[22, 45, 90, 60, 74]	90, 90

[[832, 483, 765, 499, 717],
 [439, 598, 765, 516, 624],
 [46, 900, 765, 508, 794]]	765, 900

[536, 363, -18, 116, -979]	-18, 536

[[58, 38, 51, 56, 48, 58, 50],
 [46, 51, 56, 67, 58, 59, 63],
 [93, 16, 34, 46, 24, 53, 65]]	67, 93

[[59, 17, 49, 35, 11, 17, 42],
 [38, 77, 34, 68, 3, 23, 34],
 [51, 1, 61, 28, 28, 44, 52]]	68, 77

[[8929, 6922, 5341, 4953, 8548],
 [6836, 3194, 2505, 3668, 2524],
 [8662, 6987, 8085, 5464, 6103]]	2505, 8929

[7307, 3871, 1057, 5607, 3511, 8577, 1618]	5607, 8577

[9182, 3096, 5028, 6191, 9299]	5028, 9299

[34, -27, 1, 29, -10]	1, 34
---
[-39  47 -58  43 -64] ⇒ -39, -64

[[ 68 -57   9  29 -16   5]
 [ 64 -53  -4  27  -8   7]
 [ 39  45   0  10 -38  16]] ⇒ 68, 16

[-35 -11   1  27  62  24] ⇒ -35, 24

[50 65 56 15 14] ⇒ 50, 14

[[ 36  18 -43 -19 -31  18]
 [-66 -44 -28 -20 -29 -23]] ⇒ 36, -23

[[-45 -18 -24  51]
 [ 35 -66 -37  26]] ⇒ -45, 26
---
[-51 -35   1  22  48 -41] Answer: 1

[ 44 -56  11  23] Answer: 44

[52 10 -3 -7] Answer: 52

[-41 -19  59  12] Answer: -41

[[-44  21  43 -20 -57]
 [ 32 -40  26  61 -35]
 [ 42 -33  30  46 -39]] Answer: -33

[[-17  -3  10  68 -51  36  32]
 [ 10  14 -11 -23  59 -34  -6]
 [ 12 -23   5  21 -54  57  62]] Answer: 21
---
[ 24   0  53 -39   7] yields 7
[-13  30   3  69  -8] yields -8
[-58  12  59  -9 -21] yields -21
[-61  -1 -47  54  61] yields 61
[  7  28 -66  50  19] yields 19
[ 35  42  20 -61  65] yields 65
[ 35  32  59  63 -18] yields -18
[-10  59   9  21   5] yields 5
[ 31  28 -53 -25 -37] yields -37
[-14  61  -6  44  22] yields 22
---
[[  1   1 -30  19 -30 -15]
 [ -2 -11  36 -50  62   4]] → -11

[[ 55  -3  20  35 -12]
 [-16  39 -39  12  -3]] → 39

[[ -7  -6   9 -32  -5 -31  29]
 [ 25  25 -36  16  23  17 -55]] → 25

[[-53  -2  -3  -8]
 [-23  -2  -5 -30]] → -2

[[19 55 48 62 28]
 [19 69 35 25 50]] → 69

[[-27 -49 -29  34   1  27 -34]
 [ 44 -27  65 -19 -25  -8  14]] → -27

[[ 25  10  20  27]
 [-51  -3  11  16]] → -3

[[-21  12  46  22  26  60 -28]
 [ -3   4 -16  19  13   1   4]] → 4

[[-16 -53 -59  26  -8 -39 -20]
 [ 26   0   3  17  40  22  38]] → 0
---
array([[-0.118, -0.098, -0.013,  0.072, -0.076],
       [-0.056,  0.012,  0.012,  0.048,  0.129]]) result: 0.012

array([[  63.72,  128.28,   62.82,   81.96,   73.67,  117.15,   86.85],
       [  24.11,  122.05, -133.17,  168.55,   45.52,   25.43,  217.77],
       [ 129.04,  118.70,   88.29,   89.95,   81.93,   83.21,   53.89]]) result: 118.70

array([[-0.69, -1.21,  1.34,  0.24, -0.92],
       [ 0.07, -1.10,  0.96,  1.41,  1.06]]) result: -1.10

array([ 138.35,   -7.02, -111.51,  150.48,  174.46,  -70.55,  131.73]) result: -7.02

array([[ -0.030,  18.705, -16.265,  17.285,  -6.184],
       [ -4.403,  10.077,   9.477,  15.410,   9.520]]) result: 10.077

array([-0.14,  0.13, -0.01, -0.06]) result: 0.13

array([ 0.975,  0.840,  1.436,  0.405,  1.010, -1.243, -0.241]) result: 0.840

array([-0.11, -0.07,  0.14,  0.10]) result: -0.07

array([-0.13,  0.14, -0.02,  0.01,  0.07, -0.01, -0.06]) result: 0.14
---
[2 2 9 6] ⇒ 2

[[7 4 4 3 3 7]
 [5 4 6 5 2 7]] ⇒ 3

[3598 9101 5504 7628 4640 1214] ⇒ 7628

[-35  -2  42  44 -21  12] ⇒ 44

[2630 9903 5216 4101 8073 8994] ⇒ 4101

[6515 1825 3815 4535 8534] ⇒ 3815

[293 137 778 530] ⇒ 137

[200 113   7  88  98   1  54] ⇒ 98

[-38  20  19  33 -44 -24 -29] ⇒ -44
---
(-226, -125, 567, -493, -688) gives -226
(8605, 1962, 8958, 8733, 9144) gives 8605
(8785, 7684, 3165, 8397, 9965) gives 8785
(68, 198, 37, 121, 136) gives 68
(2305, 7784, 5630, 5898, 6240) gives 2305
(197, 134, 17, 167, 67) gives 197
(636, 314, 122, -759, -323) gives 636
(-28, -21, 34, -30, -4) gives -28
(81, 58, 11, 49, 45) gives 81
---
-166.26    -2.09   141.06  -110.68 out -2.09

 0.095   0.053  -0.128  -0.027   0.044   0.060  -0.051
-0.008  -0.068   0.027  -0.035   0.057  -0.084   0.137
out 0.044

-0.129  -0.290   0.411   0.838   0.014   1.844  -1.636 out 0.014

 0.086  -2.054  -0.299  -2.023  -2.312  -0.952
-0.093  -1.876   0.068   0.355   0.528  -0.308
 1.240  -1.764  -0.374  -1.234  -1.723  -0.881
out -2.023

 112.8   -29.4   -29.2  -174.1
  93.8   -22.4   -12.8  -194.2
out -29.4

-0.131   0.011   0.113   0.045 out 0.011

  7.4   -2.0   12.9  -14.2   -3.9   -9.2 out -14.2

-0.13   0.04  -0.03  -0.15   0.16  -0.20  -0.16 out 0.16
---
[ 19 -26  56  50 -19 -17  63] out 50, 63

[[  1  53  22   1   4]
 [  9 -19   6 -16   0]
 [  5  26  18   0  -3]] out 6, 53

[ 29  10 -17 -38  50] out -17, 50

[ 16 -49  37 -68 -14] out 37, 37

[ 64  32 -56 -25  16] out -56, 64

[-25 -43 -31   4  65] out -31, 65
---
[31 38 43 47 52 54 58] >> 38
[ 17  43   7 -25 -67 -40] >> 43
[ 16  40 -50 -14 -28  42] >> 40
[ 62  -3   6   1  35 -52] >> -3
[  6  67   2 -20] >> 67
[ 11 -33  28  35   4  59] >> -33
[-29  61 -25  14   5 -20   6] >> 61
[-66  43 -40  41] >> 43
---
[[135 144 218 147 222  41  79]
 [ 52 150 220 135  95  50 201]]: 41

[[-217  561 -752 -740 -257]
 [ 940 -857 -802  726  932]
 [ 573  121 -694  355  582]]: 726

[[21 21 57 24 42 49]
 [51 50 17 46 78 69]]: 42

[[20 60 71 16]
 [31 80 15 36]]: 71

[[4 8 3 2 8 7 6]
 [6 7 3 0 9 6 7]
 [4 8 4 3 7 6 5]]: 6

[[857 327 444 830]
 [425 446 359 684]
 [814 240 377 911]]: 359
---
[ 14 -54  21  36  20] ans = 14
[ 60  -9 -54  31] ans = 60
[-43 -13  35 -31 -29  54] ans = -43
[ 16 -70   3 -66   5  30  11] ans = 16
[22 17 10  2 57 62] ans = 22
[ 50  38  39 -67  25 -52  34] ans = 50
[ 12  62  13   5 -11 -22 -21] ans = 12
[-30  56 -44 -19 -64  30] ans = -30
[ 52 -40  47  29 -53  41] ans = 52
[ 54  32  60 -48 -45 -43] ans = 54
